These are runs of 7 systems, one row a step. Runs of the same system follow the same rule from any start.
Doli, run 1, 8 rows:
[[  4 -20  54 -24 -28 -37 -11   9  37  39  15  26 -61  -6  -7 -41  34  38
   53 -12 -27  16]
 [ -8  41   2  50  22   5  -3  37  26   7 -16  28  66  17 -16  31 -62 -14
   45 -21 -10   0]
 [ 17  -5  -4  11   3 -51  -2  62 -13  33   4 -39 -58  16  -6  28   5 -13
  -57  33  27 -24]
 [ 10  24   6 -64   3   1  29   7  11 -58 -14  19  10 -32  84   6 -14 -23
   22  -1  19 -28]
 [ 13  56  28  19 -18  -1 -41 -26 -33  -9  23  21  -7 -22 -40 -21  29 -14
   -2  67  16  38]
 [  3   0  39   5 -34  -8  13  21  45  30  23  -4 -29  -5  14 -17   4  65
   73 -37  12   2]
 [  6  39 -21  58  45   8   3  25 -18  22 -23  -7  39  20  -2  17 -62 -21
   34  17  19  11]
 [ -2  -4   4 -11 -11 -25  14  31  -4  35   3 -55 -69 -22  22   6  18 -41
  -35   4  42 -17]]
Doli, run 2:
[[-18  13 -17  35  -8  34   0 -24 -12  -7   6 -15  51 -18  -9  22 -13 -27
  -18 -23   4  10]
 [  6 -42 -17 -20   9  12  -2  -4  -2   8   0 -25 -48  26 -17 -20  29  33
  -16  20  15 -11]
 [-11 -15  -7 -10   9   6  17 -38  -5  -8 -15  18  35 -18  34 -10 -21 -19
   20 -39 -37  11]
 [-17  -4  -8  16 -10  24 -26  -7   1   8   8 -13  -3  16 -67   5  25 -10
  -41   8   5   2]
 [  6 -49  -7 -35  11 -13  18   3  17   0 -15  14 -15  20  27 -11  -4  32
   14 -23 -35 -13]
 [-11  14 -14  26   1   5 -10 -16 -20 -13  -2  10  51  -1 -18  25 -12 -32
  -36  -7 -21   6]
 [  4 -37  -1 -28 -17  -4  -2   9  10  -8  13 -13 -33  18 -13  -1  37  41
  -33   5   0 -24]
 [  8  -5 -10  -3  10   3  12 -31 -16 -30  -6  27  50  -2  34   1 -25  13
   14 -13 -32   8]]
pabov, run 3 (8 x 22):
[[-17 -12 -17 -16  10  15  -9   8  20 -20 -15  17  24  18 -29  18  -2 -28
  -40 -11 -23 -19]
 [ 17  -6  14  -4   6 -50 -21  21  -3  17  -7  33 -18  21 -13  -3  -1   5
   -7  29 -34   7]
 [  1 -15   4   4 -32 -13   1  10   9 -14  21  -2  24   5  -7  34   9  29
  -45 -27 -20 -17]
 [ 26   1  -6 -13   4  -4 -10   2 -17 -33   6  13  -6  23 -11  -3  14  47
  -10  51   9  -7]
 [ 11 -14   9  30 -29  -9   6 -26 -17  15  28 -15   7  -7   1  -4  12  51
    6 -14  -9  21]
 [ -2  13 -17  13   1  49  -8 -17 -11 -25   8 -19  19   7 -28   0  10  19
   -6  22  39   0]
 [  4 -10 -15  35  18   1  -3 -19 -30  37  -1 -22 -15   6  -7 -25  -5   6
   20  12   4  31]
 [-21  11 -18  28  -2  29  -3 -25 -13   1   0 -17  32 -15 -19  11  -4 -40
  -22 -17   4  11]]
regab, run 4:
[[-12  13  25 -18  17   8 -21  28  47  19 -16  33 -34  18 -38 -26   4 -14
   49  11  -3   2]
 [  5  24  11  16  13 -21  -4  68  34  12  -9  14   9  32 -18  34 -34   4
   15   1   4 -26]
 [ 32   9   5  -2 -10 -50  12  43 -12 -20   4   6  10   6  37  42 -17  23
  -28  16  -8 -24]
 [ 27   0  28 -16 -37 -47   9 -20 -20 -12  23  18  -1 -33  50   1  14  22
    0  -3 -25  12]
 [  3  30  38  -9 -34  14 -13 -33   8 -14  26  22  -2 -36   3 -26  27  22
   43   2  10  24]
 [ -2  44   8  18   6  43   2   3  17 -10   4  -1  21  -7  -5  -8 -19  14
   63   4  43   6]
 [ -1  34 -23  13  18  23  17  18  -5 -26 -13 -17  38  -6  30  30 -38 -26
    5  -7  34 -17]
 [  5   5 -18 -29  15  -8  19  -6 -24 -19 -18  -9  -3 -26  61   7 -11 -50
  -22   8  10 -13]]
rizer, run 5, 8 rows:
[[ 13 -30 -45  11  30  25  42 -15 -26  -3 -10 -40  18  16  51  -3 -35  46
   29 -13  22  -3]
 [-13  -2 -11   5  -2  20 -19 -75 -50   1   4  -1   2 -30 -14 -37  29 -43
  -18  23 -10  44]
 [-35 -36   3 -31 -16  39  14  -5  58  13   6 -20 -26  -7  -6 -16  26  -2
    9 -68   1 -18]
 [ -8  -4 -23  17  41  30 -28   7  11   7 -23  23  20  56 -75  -9 -14  11
    9  25 -12   6]
 [-19  -1  -6  15   1 -31  -1  31   4  27 -13 -11  -2  -9   0  35 -13 -77
  -57 -23 -19 -12]
 [ 17 -51 -29 -39  26 -14  24   4  -5 -29 -21  12  11  33  41   9 -17  42
  -14  -2 -33 -23]
 [ 11  -2  26   8 -32 -43 -28 -37 -32   6  19  35   8 -13 -18  -8  25   3
  -25  15 -54  35]
 [ -7  -6  23  -3 -52   5  13  19  40 -18  35 -11  11  -9   1  32  18  46
  -15 -47   7 -30]]
sebo, run 6 (8 x 22):
[[  2 -38 -28 -15   0 -11  26  15 -18  11  -1 -63 -48  -1  31  14  15  -7
  -58   0  32 -27]
 [  0 -22   1 -16   3 -15  -5 -65 -31   2 -10  33   6 -18  17 -39   6 -21
    9  -5 -57  42]
 [-14  11  14  21  -8  33 -26   1  23  22  19 -12 -27  12 -72 -22  29  17
   24  20  33  14]
 [  2  -8 -33   8  42  28  24  10   9 -16 -27   4  50  36  19  15 -52  21
   31 -17  -2 -17]
 [ 12  54  17  31 -14 -43 -17  26 -21  -2   8   9  19 -19  -3  37 -11 -40
  -37  26   3   2]
 [-19 -51 -22 -30  -1   6  18   0  10  14  -7 -41 -42  -3  14   0  20 -25
  -47 -32   2 -23]
 [  6 -16  11 -20   2 -19 -17 -39  -9  -3  -6  53   7   6 -11 -33  11  13
   14  12 -59  30]
 [-13  13  16  35 -22  27  -8  23  35  27  23 -19  -7  11 -51   0  12  36
   25 -17  32   1]]
netuz, run 7 (8 x 22):
[[-21   2 -16  -5  11  18  -8 -28  -9 -16 -17  15  33 -12  -6   5 -10 -56
  -24 -14 -27   8]
 [  9 -18   2  -2  -2 -22 -11  -1 -15  28   6 -14 -50   5 -17 -20  28   1
  -23  28   5  11]
 [-18 -21   9  -1  -9  -7  -3   3  29   8  -4  23  23   7 -13  10  -6 -10
  -12 -46 -47  -7]
 [ 14  22  -1  16   1 -10 -26   9 -22 -11   5  12   5  15 -37  10   9   7
  -26  51   8   6]
 [  3 -18   6  13 -24 -30  18  23   7  14  12 -18  -1  -1  24  27  -7  22
  -17 -35 -12 -17]
 [  8  18  -4 -11  -9   8  -8 -28 -23 -50   5  26  42  -6   0  10   6   2
  -25  18 -10   4]
 [ 10  -8  12  17 -28 -12  10 -11 -16  22  28 -29 -25 -15   9  -8  16  36
    3  -1  13  12]
 [-17 -14 -18   0  -6  38   6 -29  10 -25   0  -1  40   0  -8   6  -3   6
   -8 -35 -14  -5]]
pabov, run 8:
[[ -4  10  10  70   1  -9 -25   4   2  41   7  26  46  30 -66   9 -25  23
   22 -10 -43  30]
 [  6  23 -20  50   1 -12 -16  40 -26   9  11 -38   6  20 -41  51  -3 -13
  -73  33  33 -16]
 [ 26 -48 -45   6  24 -33   9 -34 -72  -2 -14 -10   7  20  26  -2  -6  11
  -53  27 -39  16]
 [ -9  -3  10  -5 -42   6 -31 -69 -23 -20  26  23  18 -24 -39 -15  53  -7
  -49   5 -34  32]
 [-17 -42 -17   5  13  31 -28  -5  20  23   0  -3 -23  55 -90 -19  30  38
  -12   7 -10   5]
 [ 11  18  -4  73   8 -18 -22   8 -22  22   5  17  57  37 -48  23 -34  29
    5  10 -28  24]
 [ 11   7 -19  46 -13 -20 -14  11 -52   9  21 -43  -5   6 -27  40  15 -10
  -88  36  23  -1]
 [ 14 -60 -48  -4  23  -1   0 -59 -63 -13 -11  -3  14  22  -1 -15  12  14
  -52  21 -42  22]]
zabos, run 9, 8 rows:
[[ -3 -15 -56 -17  35  11  14 -19 -34 -50 -34   8  64   9  34  33 -32 -47
  -62  -1 -27 -20]
 [ 22  33  30  -4 -21 -34 -35  -4 -34  14  22  -4 -66 -22 -24 -27  52 -11
  -18  78  32  29]
 [-41 -58   4 -40  -8  20   9 -29  52  13 -12  19  -7 -12  -1 -24  15 -27
   13 -83 -57  -7]
 [ 17  40   5  18  25  24 -22  43  22 -15  -7  29  18  51 -55   2 -21  49
   49  52  28  -8]
 [  2 -13   9  41 -24 -52  36  27 -11  46  16 -35   2 -23  56  35 -32   4
   -9 -59 -14  -6]
 [ 12  11 -31 -34  12  18 -11 -24 -33 -83 -10  27  49   7   3  22   5 -14
  -59  45  -2 -14]
 [  5   3  41   1 -46 -24 -12 -28 -14  35  35 -13 -64 -39   2 -41  52  12
   15  12  14  34]
 [-38 -30 -18 -34  16  63  11 -21  53 -22 -21  18  34  13 -14 -11  -8  -8
   24 -59 -19 -15]]
netuz, run 10 (8 x 22):
[[ -2  33 -11  45  44 -17 -11  52   1  32 -30   6  17  26 -25  25 -52 -49
    9  19   2   1]
 [ 11   9   1 -39   8 -39   6  54   6 -11 -19  -7 -33  -7  40  33  -1 -46
  -45  22  17 -40]
 [ 22  -1  34 -50  -7 -51   0  -3   7 -27  -4  63  -5 -13  42 -13   5  13
   22  11 -48   1]
 [  0  47  51  -3 -46   8 -22  10  37 -14  33  26  -2 -19 -29  -8  25  31
   43  10  20   7]
 [  9  -1 -12   9   7  39  16  31  30 -19   2 -13  19  35  -5  15 -21  76
   37  -9  34 -26]
 [ 16  35 -22  34  27  10  25   1 -30 -11 -13 -19  38 -10  47  18 -51  -9
   33   7  32   4]
 [  0  -1 -10 -41   2  16  26 -16 -11 -13  -7 -36 -38 -40  63 -17  12 -34
    0   6  43 -10]
 [-12 -27   1 -44  20  19   7 -44  14   2 -22  26 -20  -5  16 -58   8  -5
   53 -12 -29  19]]
sebo, run 11 (8 x 22):
[[ -2  20  41  32 -16 -25 -23 -27   0  35  11  45  16 -18 -24 -28  -2   1
   49 -13 -48  51]
 [-16   8 -12  -1  -7  65  -4  28  43 -23  13 -28   4  27 -47  17  14  34
   -6  -3  55 -33]
 [ 32  -4 -18   9  27 -45  23  14 -33 -10 -20  14  36  17  58  27 -49  18
    2  10 -31  -7]
 [-15  27  27  17 -48 -14 -17  -8  -7  17  31 -24 -16 -51 -10  14  34 -54
  -46 -12  14  11]
 [ -1 -65 -37 -48  26  26  12 -28  -1 -16 -17 -12 -31  30   3 -34  21  30
  -11   5  -8 -12]
 [  6  28  29  44  -1 -24 -19 -17 -11  28   7  37  25  -2 -17 -21 -20  11
   58   4 -35  45]
 [-20  19 -15   9  -4  61   0  26  31 -19  10 -35  12  10 -35  29   4  -1
  -14  -9  61 -33]
 [ 28 -15 -28  -8  34 -42  16   9 -41 -13 -25  14  20  18  48  15 -36  -1
  -18  21 -31  -6]]
rizer, run 12, 8 rows:
[[ -2 -22 -14 -23   1  11  11 -24   2 -38  -6  26  44   6  18   9  -8  15
   -9 -23 -33  -7]
 [  4 -17  10   1 -23 -20 -23  -7 -10  10  17   2 -28   7 -35  -7  36  17
  -36  17 -17  10]
 [ -9  -2   8  28 -19   1  11  13  22   7  14  -1  35   2  -2  26 -18  24
    9 -47 -17  -7]
 [ 13  -1 -23  19   2   5  -8   0 -30 -12   7 -21  10  20 -19  16   4  17
  -42  34  18  -3]
 [ -2 -23  -4  23 -12 -17  21 -18 -20  34   8 -30  -4 -21  31  -1  -8  -3
   -3 -40 -16  12]
 [ -4 -16 -23 -13  -1  43   0 -39 -10 -36   5  -2  23   6  -6 -10  14  22
  -13  -3  -1   1]
 [-15 -24   7  22 -10   1 -11  -9   2  43  10 -17 -31   2 -37 -15  20  -3
  -11 -16 -10  19]
 [-19  -9 -21  13  11  33   5   6  19  -8  -7  -6  40  20 -17  22 -21  -1
   -5 -34  -6 -15]]
zabos, run 13, 8 rows:
[[ -4  -9  13 -50   9 -16   8  53  56 -16 -21  29 -13  17  16  13 -11  -7
    7 -17 -15 -43]
 [ 36  27  25   5   9 -51  -3  16 -15 -11  -6  48  18   6  32   3 -29  25
   36  33 -27  11]
 [  0  34  33 -22 -43 -20  10  12  20 -27  15  16  16 -47  45  27   2 -25
   -8 -27   1 -17]
 [ 24  -3   6 -58  -3   3  12 -17   3 -56   3  26  -6  -5  45 -21  18  46
   24  24   7  -9]
 [ -3  38  29   2 -13  13   9 -26   7   0   8  10  10 -46  37 -24  -8  -7
   71 -17  17  24]
 [ -1  14 -13 -41  17  38  28  26  29 -32 -16 -17  -7  -4  47   2 -13  -4
   27  -7  52 -39]
 [ 22  12  -9  -6  37 -19  19  -8 -36   5 -22  -3 -15 -11  61 -29 -29 -13
   46  34  16  20]
 [-20  32   8 -34  12   2   4  12  13  -6 -22   7 -14 -40  31   0  -8 -90
    1  -2  20  -8]]
regab, run 14, 8 rows:
[[ 12  18  -3  16  15  30  -5 -14  -5  -8   2  10  17  16 -15 -21  -8  39
   51  27  21  18]
 [-10  19  -7  39  -3  19  15  13   2   4   5 -30  34 -13   8  31 -28 -16
    0 -33  26  -7]
 [ 10  -4 -28 -27  15  14  11 -12 -27 -44 -11 -12   8  -1  30   8   2 -12
  -35  23  17 -14]
 [-11 -20  -4 -12   8 -10  11 -33 -14  25 -13  -2 -19 -25  28 -28   2 -41
   11 -21 -28  21]
 [-22   7  11 -26  -3  25 -23  -1  32  -4  -4  15 -22  -5 -40 -16  28 -31
   -3   6   6  -5]
 [  5  -6  -9   8  37  -2  -3  32  15  26 -25   7 -14  35 -14 -12 -24   8
   36  11   1  -5]
 [ -4   6   6  10 -10 -28  -2  38  15   1  -1   5  15   7  -4  41 -11 -10
  -33 -18 -16 -22]
 [ 29 -10   2 -21  -7 -38   1   2 -24 -16   4   7 -20   6  23  -1  14  32
  -18  33  -9  -3]]

Name the system that made each run.
run 15:
[[ -7  -3 -10   7   4  11  15 -50 -34  21  -1 -27 -13 -37  35 -33   0 -31
   22  -8  12  29]
 [-25 -12 -10 -40   3  60  -1 -39  27 -23  -7   3  -6 -12  -7 -36  25 -10
   23 -15  14  -1]]
 -> rizer
run 16 (2 x 22):
[[ 28  43   4   2 -24 -10  32 -18 -49 -38  21 -26  22 -61  97  15 -13   1
    8   8  45   0]
 [ -4   5 -13 -69   3  43  20 -54 -20 -51  -6 -14 -24 -53  66 -36  28 -39
    4  15  41  -2]]
 -> zabos
run 17:
[[-27 -50 -34 -14  42  27  30 -13  31   8 -43  14  38  21  22  -7 -46 -16
   31 -74 -52 -11]
 [  3  52  -1  13  26   1 -37  -8 -39  13 -15   0 -26 -11 -34 -25   8 -76
   -4  82  38  32]]
 -> netuz
run 18:
[[  9 -12   2 -32 -23 -10  11   9   8 -40   9   2   7  -2  25  26  13  21
  -39  -8  -4 -31]
 [ 15  11  14   0 -15  -2  -8 -42 -25 -17  16  19  12 -16  13 -25  14  32
   24  18 -11  31]]
 -> zabos
run 19 (2 x 22):
[[ -4  -4  24  32 -28 -23  -7 -37 -25  53  21 -17 -30 -32  -2 -29  24  -7
   14 -12 -12  46]
 [-21   4 -11  -7 -12  71   9 -11  36 -39   7 -11  38  -2  -6   9   3  14
    8 -38  31 -23]]
 -> rizer
run 20, 2 rows:
[[  2  -6  -7  40  11  13 -30  28  23   4   3  29  42  74 -89  18 -11  58
   -5   9 -27  -2]
 [ 19 -56 -19  13  -4 -68  31  32 -22  25   0 -22  -1  19  50  41 -27  33
  -47 -32 -42 -22]]
 -> Doli
run 21 (2 x 22):
[[  4  -3   1  46  11  -3 -20  18   5  32   1   3   9  43 -54   0 -15  36
   19  10 -11  15]
 [ -7  -8  -7  42 -18 -16   5  21   1  20  10 -21  32   8  -8  45 -16  -2
  -43 -38 -16 -12]]
 -> zabos
run 22:
[[-23  -7  20  -5 -28  17 -28 -66   2   3  16  34  10 -27 -36 -38  34 -21
    3 -21 -45  42]
 [-10  16  -2  21  15  47 -18  13  20  24   1 -28 -37  24 -60 -26  15  15
   34  27  56   7]]
 -> regab
run 23:
[[ 20  54  10   3  13   5  11  56  16 -15  -5  -5   0   2  29  18 -33   6
   46  28  60 -21]
 [ 17 -11  -8 -23  14 -40  36  -3 -29  -3 -16  -9 -10 -28  94   5 -24 -24
    4  -9  -6  -7]]
 -> zabos
run 24:
[[ -7 -32  -8 -27  19   2 -16 -14   2  16 -16  14 -42  17 -30 -36  25 -13
  -10  22 -17  10]
 [-15  -3  11  17  11   8 -10   5  32  26  -9  24  13  19 -33 -14 -18  10
   49 -23 -22  12]]
 -> sebo
run 25, 2 rows:
[[  2 -20 -16   4  -5  18 -15   5   0 -11  13 -14  -6  31 -44  10  25  38
  -44  14   8 -16]
 [  5 -43 -24  36   6 -11   8 -18 -25  27   5 -15  12  24  -6  -3  -9  37
   -8 -14 -31  16]]
 -> regab
run 26:
[[ 18  23   8 -20 -19  27  -1  10   4 -43  23 -15 -18   2  -3   1  28  45
    2  42  60 -21]
 [ 26   8  10  18  -1 -20  14 -37 -37  12   4   8   6 -25  46 -27 -15  26
   55   8  -5  38]]
 -> Doli
run 27, 2 rows:
[[-17  25  20   8  43 -19  -5  70  57  56 -40  18 -31  13  -9  -8 -45 -53
   70 -15   0  -8]
 [  3  43   3 -55  43  -4  -8  81  46 -34 -42  38 -21  24   1  19 -20 -50
    4  49  30 -47]]
 -> netuz
run 28 (2 x 22):
[[  1  19 -20 -22  -4  28  23 -26 -24 -46   2 -27  21 -38  57  12  -3 -23
  -17  -2  42 -14]
 [  6 -31  -1 -20  11   7   4 -34 -12  23  -2 -12 -57  -1   8 -57  26  28
   40  17   9  26]]
 -> rizer
run 29, 2 rows:
[[-20  33  10  19 -30  19  22  22   5  30  19 -79 -41 -57  31  12  10 -46
   -2 -22  85 -12]
 [ -7 -23 -52 -46  69  41  37 -27 -10 -20 -56  -3   6   3  66 -30 -42 -40
   39  -6   7  -9]]
 -> pabov
run 30:
[[ -2 -18  10 -27  -5 -55  -9  39  20   8 -12  28 -14  15  -2  26   1 -24
  -49 -12 -45 -25]
 [ 21  27  35  -5 -25 -51 -28  18   0 -22  14  53  13   5 -18  17  11  14
  -20  33 -35   2]]
 -> netuz
run 31, 2 rows:
[[ -3 -10  23 -33   1  -3  -2  32  57 -11  -8  40  -2  24 -14  -2  -2  32
   32 -17 -23 -20]
 [ 15  42  18  22   1 -35 -28  40  -2   0   0  27   9  15 -33  29 -10  -9
  -18  42  -2   0]]
 -> rizer
run 32 (2 x 22):
[[-16  17  30 -41  -8  -8 -43  20  52 -30  -9  77  16  16 -55   9  18 -31
  -23   5 -50 -16]
 [ 35  22  34  28 -15 -54 -23  65  11  18  22  16 -22  38 -36  21   1  65
    9  42   2  -7]]
 -> netuz
run 33, 2 rows:
[[-20 -17  -7  21  -7  -7  -8 -36 -25  39   0 -14  -9 -16 -14  -9  15 -51
  -36 -16 -24  30]
 [-24 -30 -11 -39   7  44   5   5  52 -16 -11   7  -9  21 -23  -8  15   4
    6 -27   0 -31]]
 -> Doli
run 34, 2 rows:
[[ 10  -4  -2  -2 -23  -5   6  36   8 -15  22 -28 -12  12  -1  36  14  34
  -41   5  32 -32]
 [ 12 -25  -4  -5 -13 -24  21 -32 -33  -7   5  -2  14 -21  52  -2  -3  15
  -13 -22 -35  10]]
 -> sebo
run 35:
[[  7 -34 -18  -3  -7  28  19  57  44 -11  14 -43 -12  54 -17  34   2  91
  -10 -13  44 -57]
 [ 52  43   6  33   5 -27  10 -13 -59 -28   9  20  42  -6  52   1 -38  66
   54  50  12  25]]
 -> pabov
